In the data rows, 128 means zero.
Here are some rows, each followed by its group. Rows of different groups can look alike.
[125 108 145 134 128 128 130 128 124 128 148 116 120 108 122 128  82 128 108 128 148 126  98 122 117 109 131 142 148  95 128  69 122 148 166  89 148 128 144 131 128 164 127 118 128 134 127 149] 0
[157 128 106 145  97 108 109 147 109 146 148 135 149 108 152 128 111 128 108 148 167 147 134 124 116 148 154 126 148 116 128 109 126 128 145 148 108 109 125 103 108 153  86 141 148 127 168 109] 1
[128 207 135 125 159 128 135 186  97 129  29 133 124 188 172 168 171 168 108 148 187 130 184 147  83  70 130 146 208 183  68 227 121 128 131 129 108 109 161  92 108 132 130 104 168 130 121 129] 2
[ 80 167 135 122 172 168  97 128 108  96  69 154 101 148 139 168 165 148 108 207 108  93 133 132 113  89 113 140 168 178 128 168  84 168 133 129 108 109 171 114 168 132 128 118 128 147 151 129] 3
[100 148 129 128 146 148 132 128 110 110  89 147 106 128 134 168 139 128 108 187 128  98 136 151 107 109 108 126 168 156 128 168  80 148 131 109 128 128 171 119 168 139 131 112 128 128 142 129] 3
[150 128 112 128 121  88 103 128 109 144 128 128 133 108 168 108 117 128 128 108 167 157 135 123 117 148 161 129 129 113 128 109 128 109 139 129 108 109 130 112 108 142 118 145 148 127 185 109] 1
[169 128 119 101 102 128 116 128 115 167 128 117 123 108 122 148 178 128 108 168 128 134 129 181 133 148 112 127 109  93 167 109 133 128 187 109 128 109  93 104  88 118 114  95 168 140 119 129] 4
[155 108 175 208 119  69  74 147  85 119 227 184 199  48 136 148 163 148  89 128 148 137  68  95 149 187 129 172 109 104 207 109  85 188 103 168  68 128 118  86 108 172 101 171 128 150 181 129] 0
[ 86 148 107 147 152 188  78 128 121  73 128 100  88 108 126 148 102 188 108 108 148  84 147 149  67  89 132 103 248 141  68  89 157 128 150  69 128 109 164 142 128 181 148 101 168 107 129 129] 5
[150  89  43 134  61 108  82 108  95 158 128 144 200 148 179 128  81 108 128 108 187 139 107 174  93 128 151  91 129 100 167 188 167  89 160 148  88 128 127  31  68 151  97 105 188 117 184 149] 6
[146  69 131  60 181 108 165  69 133 159 108 144 110 148 106 148 127  28 187  49 128 168  93 161 131 167 224 111  69 121 128 207 113 109 106 129 108 148 153 125  88 136 120  98  49 128 160  28] 6
[109  89 255 130  85 128 235 108 157 123 187 126 133  48  90 168 203 168  29 187  49 153 210  60 158  70  93 249 109 163  88  89 195 188  76 109 108  69 152 144 208  81  91 121  69 149 106  88] 5
[191 108 147 255  51  49  22  69  76 121 168 146 189 168 220 108  42 128 148 108 187 143  63 186 109 148 157  93 109 104 128 188 127 109 127 148  48 168 132  36  68 167 109 152 188 143 180 149] 6
[113 108 131 117  77 168 135 108 118 158  89 138 140 108 122 128 127 148 108 148 108 152 178 139 111  89 111 144 129 138  88 128 178 148 102  69  48  89 137 114 108 136 118 127 148 113 109 129] 2
[129 128 116 189 255 188 136 108 172  77 148 146 159 128  72  49  26 168  89   0  88  75 117  95 165 167 139 162  49 135 108  69 121 148  94 148 208 188 102 165 108 125 171 199 188  99 133 209] 7
[ 73 226  77  97 107 168 149  50 224  55 128 126  94 108  44  88 122 228 255 128 148  79 116 114 165 207  78  49 109 250  88 109 115  69   0 129 148 188  55 132 148 114 232 164  49   7   5 149] 7
[ 58 207 101 159 129 208 119 128 119  76  89 152  96 108 128 128 141 168 128 128 167  53 216 145  82  70 128  99 208 189  88 109 180 109 123 168 108 109 189  86 128 141 154 139 188 135  84 129] 2
[ 76 128 219 147 199 188 132 147 122 126 108 180 158 108 107 168 146 148  29 148 148  93 172 222 100 109 154 159 168 168 128 168  28 168 118 148 108 128 182 128 148 174  69 108 208 162 155 149] 0
[ 49 187  69 172 147 188 112  89 118  67 108 135  84  68 138 128  99 168 148 108 148  43 156 157  63  70 114  88 228 178  68  69 151  89 140  89 128 128 197  95 128 219 194  91 188  84 109 129] 3
[255 128 160  36  39  29 227 108 255 209 168  23 137 148 107   9  92 148 148 187 128 188  47  39 255 226   0  56  29 101 128 128  30 207 101 109 188 247   0 227 188   0 173 178  69 140  32 229] 2
[127 148 190 162 162  88 173 147 148  98 168  57 152  48 149 108 205 148  69 207  88 159 157  55 187  89  58 178  89 105 167 109 193 148 146 148 208 148 119 140 148  79 130 152  49 155  87 109] 3
[144 108 167 223 139  88  43 147  85 108 207 209 177  88 118 128 142 168  89 108 167 136  79 134 139 187 135 181 148 102 207  69  59 168  98 168  28 109 111  79 108 169 118 192 168 184 175 109] 0
[106  89 244 136  78 108 226 108 153 129 168 121 138  48  87 168 198 168  49 207  69 159 183  61 164  70  96 249 109 158  88  89 181 188  93 129 148  89 144 141 208  93  92 137  69 140 101  68] 5
[144 128 134 132 129 128 111 147 116 138 148 136 146 108 125 148 168 168 108 168 128 142 126 118 120 148 114 148 148  88 148 128 131 168 160  89 108 109 110 164 128 129 109 126 128 143 136 129] 4
[145  69 181   7 187 128 117  30 122 168  29 212  60 255  61 168  99   8 187  29 148  73 162 136 115 167 162 142 129 110 148 255  39 128 177 255  28 148  70 205 148  71  59  78 168 215 205   0] 8
[144 108 161 176 154 108  78 147 105 105 168 190 170  88 137 128 141 148  89 128 148 169  73 113 157 187 138 191 109 108 187 109  62 168  98 168  88 148 136 108 108 140 106 187 128 196 171 109] 0
[128  89 153 104 163  88 162 108 126 142 128 118 120 128 132 148 121  68 168 108 128 166  62 144 143 148 189 111  69 123 148 168 119 109 108 129 148 148 161 125 108 153 126 117  69 115 129  68] 6
[108 128 131 150 126 148 114 167 116 112 148  95 106 148 124 187 156 148 108 128 128 126 143 129 110 128 159 143 148 126 148 128 158 148 121  69 148  89 149 130 108 158  96 126 128 127 128 149] 4
[117  89 116  39 118 228  93 167 173 185  49 121 131 188 180 148  87 108 128 108 148 155 147  86 115 148 165 114 129  80 108 128 116  89 176 168 128 168 114 185 108  99  61  60 188 149 174 109] 3
[141 108 144 124 120 108 153 147 112 149 148 151 149 128 106 148 128  88 128 128 108 146 111 119 144 109 126 168 109 117 148 148 121 148 152 168 148 109 132 139 168 124 107 115  89 119 119  88] 2
[153 148 123 113 149 168 104 108 120 136 128 128 115 188 107 128 114 108 128  88 128 133 157 161  91 128 147 119 148 116 148 148 173  89 158 109  68  89 130 110  68 117 136  77 168 156 147 129] 8
[105 148  72 108 144 148 156 147 111 134 108 120 129  88 172 108 191 108 148 128  88 169 140 169 140 109 113 128 109 151 128 109 179  89 109  89 148 109 143 123 148 150 139 118 108 105  76 109] 2
[115 167 109 112 106 108 160  89 188 120 148  84  75 108  87 108 146 148 187 128 108 111 106 115 160 187  81  69  89 179  88  89 132 128  68  89 188 168  73 126 128 112 197 129  69  27 104 169] 8
[130 108 154 115 119 108 153 128 112 141 128 106 135 148 114 148 118 108 128 128 148 137 118 129 136 128 152 155 129 120 128 109 133 148 145 129 128 128 128 111 128 155 117 144 128 113 132 109] 7
[ 93 128 172 168 136 148 117 206  98 114 128  80  94 128 131 207 155 148  69  88 128  77 162  71 100  89 162 107 188 137 128 109 130 188 109  29 148  69 189 144  88 196  93 107 188 148 111 189] 4
[113 128 158 130  97 128 152 128 129 133 148 110 120 108 124 168 142 148 108 148 148 149 162 113 126 109 136 160 129 134 108 128 152 148 119 109 128 109 143 134 128 141 110 127 108 137 121 109] 7
[161  89 131 117  84 148 199 108 165 210  49 141  68 248 199 108 221 108 148 128  29 116 191 226 122  70 187  60  89 111 128 148 183   0 149  89 148 109 146 157   8  39 158  72 148 255 229 189] 2
[ 67 187  82 167 157 168  95 108 119  70 108 146 108 128 140 108 120 148 148 128 167  58 144 118  90  89 135 111 208 179 108  69 184  69 144 129 148 128 174  91 148 173 173 130 148 109 108 129] 5
[ 69 187  83 188 211 168  76 147 106  65 108 151 100  88 150 128 143 168 128  88 148  70 154  98  75  89 138 132 228 145  88 109 161  89 145  89 128 109 174 139 148 206 165  79 148 102  97 129] 3
[110 167  82 107 165 168 102 186 108  84  69 143  94 168 184 148 148 108 128 148 167 103 157  94 124 128 145 132 148 145  88 128 150 109 116 148 148 148 141 142 128  96 130 186 108 158 140 109] 5
[118 167 123 105 115 148  85 147 109 115  69 154  86 168 160 187 141 148  89 207 128 118 124  95  96  89  88 116 208 164 108 188  86 148 133 129  88 109 148 125 188 108 120  91 148 150 155 129] 2
[129 108 158 120 147  88 108 167  86 111 128  73 160 148 159 187 133 128 108 148 128 121 100  65 119 109 144 145 129  90 167 148 137 168 176 109 148 109 128 140  88 160  85 137 108 120 138 129] 6
[150 128 107 168 108 108 112 167 115 135 148 119 140 128 176 128 127 128 108 128 167 160 113 114 139 148 152 148 129 102 128  89 113 128 140 129 128 128 133 110 108 147 103 157 128 142 165 129] 1
[147 148 114 161 162 108 105 186 109 136 148 118 167 108 143 108 131 108 108 128 167 147 119  81 122 128 113 141 148  70 167 109 154 148 168 129 148 128 121 136 128 145 124 139 108 137 131 129] 5
[143 108 128  98 135 228 116 245 132 183  69 131 148 168 213 187 176 148  69 108  69 153 164 188 108  89 218 179 148  62 108 128 117  49 208  49 188 109 119 176  88 107  62  85 148 172 177 189] 3
[115 148 122 134 145 148 117 147 142 100 148  90  97 108 137 128 147 148 128 128 148 126 132 106 121 128 120 119 148 132 128 109 150 128 124  89 128 109 137 145 128 143 142 130 108 130  96 149] 4
[121 128 122  52 140 128 102 147 120 117  49 148  86 188 148 187 156 128 108 187 148 126 163 125 118 128 126 128 148 153 128 207  85 128 124 168 108 148 111 130 168  64  91 134 128 158 155 109] 5
[222 167 138 107  81  69 216 186 237 231 187  30 137 168  79  29  99 148  69 187  29 214  82  68 231 226  26 109  29 131 167  30  82 227  57  89 229 188  19 247 188  24 123 196 108  79 118 209] 4
[152 128 107 188 142 128  70 167  85 126 168 160 179  68 120 168 144 128  89 108 167 118 106 128  97 128 139 122 148  87 167 128 149 148 177 129  88 109 132  96  68 163 118  84 148 150 170 169] 7
[206 148 138 107  74  88 214 186 234 221 187  57 161 148  66  29  88 188 108 168  29 202  71  67 215 226  26 101  29 130 148  30  57 207  36 109 229 188  18 254 168  36 139 175 108  72 119 189] 4
[133 128  94 134 143 128 122 147 108 134 128 115 169 108 151 128 121 108 128 128 167 153 135  85 107 128 150 147 129  91 148 109 181 109 156 109 148 128 138 120 108 151 115 140 108 122 151 109] 5
[102 108 124  96  71 148 161 108 118 160 108 128 120  88 127 128 138 128 108 128  69 143 190 136 110  89 124 133 109 144  88 128 179 148  87  69  68  89 145 119  88 132 139 102 148  99 112 129] 2
[138 167 132  94  68  88 193 128 202 151 187  50  90 108  86 128 144 148 168 187  88 142  85  88 196 187  60  84  89 163 108  89 107 168  88  89 208 168  62 152 128  76 171 145  49  43  95 169] 8
[160 128 117 109 120 128 148 167 130 154 148 108 148 168  46 148 133  48 148  88 108 165 118 177 129 109 114 152 129  87 148 148 137 168 133 129 168  89 124 129 148 123 119 105  89 131 123 109] 1
[101 167 116  54 149 148  76 147 124 101  10 162  66 208 163 187 165 148 108 207 167 112 176 114 109 109 108 129 148 175 108 227  83 109 132 188 108 148 114 127 188  41  89 126 148 159 164 109] 5
[154 108  84 166 155 128  87 147  88 116 168 141 134 148 126 148 159 108 108  49 167 110 157 151  78 109 150 106 129  74 187 168 183  89 188 109  68  29 145  53  28 169 174  71 168 120 170 169] 7
[151 128 112 151  99 108 119 128 104 145 148 138 162 108 147 128 110 128 108 128 187 140 142 145 111 148 154 133 129 118 128  89 130 128 150 129 108 109 130 103 108 133 107 132 148 118 164 109] 1
[144  69 123  69 177 108 145  89 131 148  89 151 109 128 104 128 119  28 168  49 108 171  91 176 135 167 213 100  89 122 148 207 105 109  98 129 108 168 149 136  88 140 124  99  69 140 175  48] 6
[164  89  57 150  46  69  67  89  81 147 148 153 237 128 210 128  73 108 148 128 227 131 102 178 105 128 147 124 109  94 187 148 117 109 142 168  68 188 136   0  48 187  99 164 168 125 168 149] 6
[141 167 138 119 104  69 166 147 181 137 187  76  81 148  90 148 167 148 168 128 108 134 112  74 146 187  81  76 109 135  88  69 131 148 128  49 188 148  59 168 108 115 165  85   9  17 130 129] 6
[136 128 153 160 138 128  95 167 113 126 148 139 133  88 126 128 130 148  89 148 128 152 116 117 125 148 143 159 129  97 167  89 118 168 146 109 108 109 137 151 128 132 111 156 128 160 152 129] 7
[126 108 165 142 151  88 109 167  83 106 128  71 174 168 152 187 125 128 108 168 128 119 108  63 127 109 131 147 148  86 167 109 144 168 170 109 148 109 124 125 108 152  89 149 108 119 133 129] 6
[ 93 148 128 154 124 148 137 128 123 114 128 130 122 128 121 128 111 128 148 128 148 105 117 117 107 109 152 137 148 147 108  89 160 109 145 148 148 109 161 114 128 155 143 142 108 103 121 129] 0
[135 128 134 144 129 148 141 167 120 134 148 122 155 148 103 128 124 108 128 108 128 148 131 150 136 109 124 160 129 108 148 148 140 128 143 148 148 109 133 128 148 133 118 117 108 133 111 109] 0
[162 128 114 103 108 128 125 147 115 160 128 121 141  88 126 148 179 148  89 168 128 139 129 145 128 148 100 129 109  88 148 128 136 148 180 109 128 128  95 124 108 124 100 103 168 141 119 149] 4
[151 128  77 119  81 168 102 128 102 156 128 143 219 148 157 148 112 108 128 108 167 131 129 147 100 109 116 114 129 107 148 128 177 109 183 148 108 128 123  59  68 147 115  79 168 100 139 149] 6
[174  89 141 255 124  88  65  50  81 126 148 145 210  88 202 108  75 128 128 128 207 135  73 243 106 148 154 114 109 111 187 207 114 109 102 188  68 188 142   8  48 161 126 137 168 138 204 149] 6
[ 87 167 145 130 171 148 105 128 107 104  49 163 119 148 130 168 167 148  89 227 108 101 146 112 122 109 125 154 148 178 148 168  65 168 135 168  88 109 162 117 168 119 110 145 128 162 148 109] 3
[141 128 165 132 141 128 150 167 131 136 168  52 131 128 146 148 156  88 108 128 108 143 109  99 142 109 132 142 109 102 128 109 156 168 157  69 148 109 162 125 128 154 139 114 108 121 122 169] 1
[140 108 123 125  98 128 136 108 115 158 128 123 102  88 120 148 150 128 108 148 148 132 139 186 117 109 149 137 129 105 128 109 131 109 167 109 108 128 131 117  88 129 110 101 188 158 112 169] 4
[140  89 108 106  93  88 117 147 111 141 128 116 129 108 158 148 122 108 128 128 128 147 108 116 124 128 136 140 129 107 128 109 153 128 141  89 128 128 137  90 128 141 107 143 148 117 146 129] 5
[ 76 167 134 109 173 148  96 128 107  94  69 148  92 148 146 168 167 148 108 207 108  89 144 135 105  89 106 128 168 178 108 168  91 168 128 109 108 128 180 118 188 134 141 118 128 144 133 149] 3
[134 108 142 112  94 108 130 128 111 155 108 128 134 108 136 128 126 128 128 148 108 145 157 110 110 109 137 140 148 123 108 128 167 148 141  89  88 109 140 115  88 122 127 135 148 130 129 109] 2
[140 128 166 155 119 108 103 147  98 134 168 150 173  88 126 128 130 148  89 168 128 158 117  80 132 128 152 182 129 101 207 109 112 168 131 129  88 109 136 131 128 135 100 164 128 165 168 129] 7
[123  69 170 169 130  88 113 128  99 126 207 153 201 108 157 108 115 108 128 128 148 146  71 137 157 187 192 152  69 120 207 168  65 148  81 188  88 168 157  51  88 186 107 221 128 178 167 149] 1
[127 148  79 120 173 188 183  69 247  90 128 113 172  88  93   0   0 248 187  49  49  84  77 144 223 187  88  56  29 172  68  69  64 109   0 188 208 247  50 219 128  62 240 245 228  94  45 229] 3
[140 108 152 190 111  88 103 147  93 137 187 126 185  88 145 148 120 128 108 148 148 151 110  89 122 128 146 163 109  84 167 128 120 168 154 129 128 109 135  94 108 158  75 149 128 141 170 149] 3
[135 108 158 158 134 128 127  89 124 128 148 135 114 128 122 108  84 148  89 108 128 118 106 120 110 109 108 146 148  93 108  89 117 168 164  69 148 148 134 127 148 166 125 109 148 129 140 169] 0
[128 108 147 134 108 128 138 108 112 156 108 126 135 128 127 148 138 128 128 128 128 141 148 130 106 109 140 133 148 117 108 128 174 128 146  89  88 109 143 103  88 124 131 120 148 134 131 129] 2
[113 167 128 137 145 148 119 128 145  96 148  85  96 128 140 128 150 148 128 128 148 127 144 130 122 128 113 107 168 134 108 128 146 128 118  69 128 109 135 152 128 142 138 120 128 132  80 149] 4
[ 83  49 193 101   0 108 211  69 127 161 128 172  97  48  93 187  91 148  69 187  88 109 158 120 134  89 155 207 148 187  49  69 116 168 120 109 108 148 157 117 208 148  64 156 168  78 121  68] 3
[ 81 187  93 154 140 188 131 128 119  91  89 131 109 108 130 128 136 148 128 128 148  86 176 146  99  89 130 118 188 162 108  89 170 128 138 148 108  89 171 105 108 160 148 133 168 117  94 129] 2
[163 108  89 130 146  88 111 167 116 131 148 122  99 128 156 108 141 108 108 108 128 165 102 120 141 167 131 137 129  92 128 109 126 128 138 109 128 128 134 131 108 124 127 150 148 169 156 109] 5
[116   0 103  85 201  49 185   0 102 154  49 245 149 108 175  88   0  48 108   9  29  63 173  83 108 109 107 193 148 149  68 109  53 109 155 228   0 128 125 188 208 129 102  10 148 117 161  28] 6
[163  49  86  99 204  69 142  50 122 166  69 189 159 148 162  88  31  28 128   0  88 114 189 137 118 128 115 159 129 123  88 148 113  89 153 208  28 128 126 147 148 105 149  18 168 152 173  88] 6
[128  89 148 129 121 108 159 128 121 139 148 117 142  88 118 148 106 108 128 148 108 149 102  93 136 109 134 175 129 112 108 109 134 148 143 129 148 109 151 147 148 157 107 128 108 117 125  88] 0
[ 33 108  62 149 235 148  81  50  89   0 108 214  39  88  92 108 120 168 148 108 128   0 167 140  60 109  73 121 168 161  49 148 118 109  81 129 148 128 163 127 168 159 193 148 188 137 151  68] 0
[ 46 246  51 178 148 168 110 128 109  68  69 172  96 128 166 108 118 188 148 148 227  54 221 160  40  50  75  91 248 236  29 109 167  69 111 188 128 109 189  86 168 162 176  95 208  65 106  88] 2
[119 128 148 154 116 128 123 167 130 117 168 117  82 108 114 148 163 128 108 128 108 135 151 112 124 128 146 166 148 127 128 109 139 128 122  69 128  89 132 153 148 137  92 129  89 136 138 129] 4
[ 88 108 188 126  83 128 161 128 143 113 148  84 102 108 111 148 166 148 108 187 148 146 157 133 134 109 133 148 129 153  88 109 147 128  72  89 148 128 156 135 148 142 109 160 128 122  93 129] 3
Which 3 groups are nearest to each row below, nearest first, going by the distance to the group's nearest row?
[ 78 167 142 109 148 128 115  69 112 107 128 161 114  88  60 108 118 148 187 128  88 104 117 129  91  89 142 142 129 148 148 148 157 109 142 129 108  89 162 118 148 139 164 126  89 112 128 109] -> 0 4 2
[160  89  84 125 100  88 123 128 117 174 128 167 164 168 132  88  53 108 168  69  88 149 108 139 129 109 154 104 109 120 148 148 104  69 132 168  88 109 136 138 148 133 123  97 148 121 131 149] -> 1 0 2
[142 108 136 186 153 128  92 147 106 112 148 178 154  88 137 128 135 148  89 128 148 162  83  96 150 167 136 188 129 107 167 109  81 148 111 148  88 128 141 116  88 137  98 173 128 192 157 129] -> 0 7 1
Which 2 groups are nearest to each row below, nearest first, going by the distance to the group's nearest row?
[150 167 114 136 122 148 145 206 134 144 148 105 161 148  71 128 149  68 128 108 108 175 143 144 127 109  83 141 129  92 167 128 136 148 133 129 128  69 130 157 128 124 121  98 108 155 107 129] -> 1 0
[133 148 148 107 129 128 117 128 162  97 148  55  70 108 146 128 160 168 128 148 128 140 144 140 139 148 100  92 148 116  88 128 134 148 126  49 128 109 118 154 128 115 143 117 128 140  71 149] -> 4 7
Which 2 groups are nearest to each row below, nearest first, going by the distance to the centre of the group?
[117 128 121  91 111 108 152 128  97 130 108 152 109 148 118 168 122 108 187 168 128 128  93 154 140 109 140 144 129 130 128 168 129 128 138 129 148 128 137 103 168 136 128 142  69 114  96  88] -> 5 2
Which 2 groups are nearest to each row below, nearest first, going by the average distance to the group's rows?
[ 64 187  69 120 112 188  95 108 109  79  89 184  78 148 111 128 105 168 128 168 207  39 243 176  36  50  81 112 228 195  29 168 123  89 131 168 128 109 143 105 168 131 144 111 208  93 147 109] -> 2 5
[ 10 226  49 172 144 248 106  50 115  38 108 167  68  88 128 108  69 188 148 108 148   0 203 219  18  30  79  58 255 232   0  50 177  69 127 129 148 109 213  83 148 228 222  69 228  73  95 129] -> 2 3
[120 128 157 141 113 128 123 167 142 113 168 104  83 128  99 148 172 148 108 148 108 134 142 104 133 148 139 161 129 136 128 109 134 148 111  69 108  89 124 152 148 124 107 130  89 134 122 129] -> 4 1
[183  30  88  82 108  88  88  89 111 170  89 181 173 228 137 108  25  68 207   9 167 143 116 165 118 128 158  70 129 103 148 188  88  89 153 188  28 128 124 104 148 130 130  65 208 153 126 109] -> 6 1
Which 3 groups are nearest to each row below, nearest first, going by the distance to the centre of the group?
[124  69 173 103 183  88 132 108 132 137  89 156  87 168 116 148 141  88 148 108 128 141  76 125 142 167 197 141  89 121 148 188 101 128 111 148 128 148 139 152 128 112 113 150  89 149 162  68] -> 6 8 1
[148 128 136 119 119 128 140 167 117 152 168 127 154 148  60 128 131  68 128  88 108 160 118 163 138 128 126 142 129  93 167 168 109 148 155 148 128 109 116 136 148 122 109 108 108 146 117 109] -> 1 7 4
[130 148 151 142 136 128 157 186 136 116 168  38 102 128 159 168 196 108 128 148 108 152 133 129 144 109 117 122 109 108 128 128 164 148 124  49 148  89 161 130 108 143 136 104  89 134  95 169] -> 4 5 2
[143 108 109 128 101  88 115 147 110 138 128 116 128 128 154 128 126 108 128 128 148 152 109 112 125 128 138 128 129 107 128 128 144 128 139 109 128 128 137 103 128 146 103 151 128 121 144 109] -> 1 5 6
[ 52 167  79 114 137 148 127  69 102  96  89 139  86 128 150 108 113 148 148 168 187  75 226 152  35  70 109  94 208 185  49 148 141 109 144 188 128  89 161 119 168 138 143 128 168  97 143  68] -> 2 3 5
[165  89 102  80 134 188 127 108 142 178  69 127 133 208 177 148 106  88 128  88 148 154 166 176 117 128 173 127 129 117 128 128 150  69 171 168 128 148 120 125  88  91  99  85 168 159 178 129] -> 6 2 1
Which 3 groups are nearest to each row below, nearest first, going by the average distance to the group's rows?
[139 128 154 136 121 128 139 167 132 133 168  68 123 128 137 148 149 108 108 148 128 152 115 126 137 128 128 134 129 108 128 128 154 148 150  89 148  89 150 120 128 148 136 122 108 126 116 149] -> 1 4 0
[ 95 207  65  89 118 168 147  50 223  56 108 107  85  88  85  69 106 208 255 128  88  87 104 119 182 207  69  44  89 217  88 128 116  89  32 129 168 207  55 135 168  90 241 191  69  39  10 169] -> 8 7 4
[151 108 125 153 103 108  97 147 111 139 168 125 140 128 166 128 121 128 128 128 167 158 115 129 128 148 154 137 148 108 128  89 130 128 136 129 108 128 128 109 108 147 125 141 148 144 169  88] -> 1 0 7
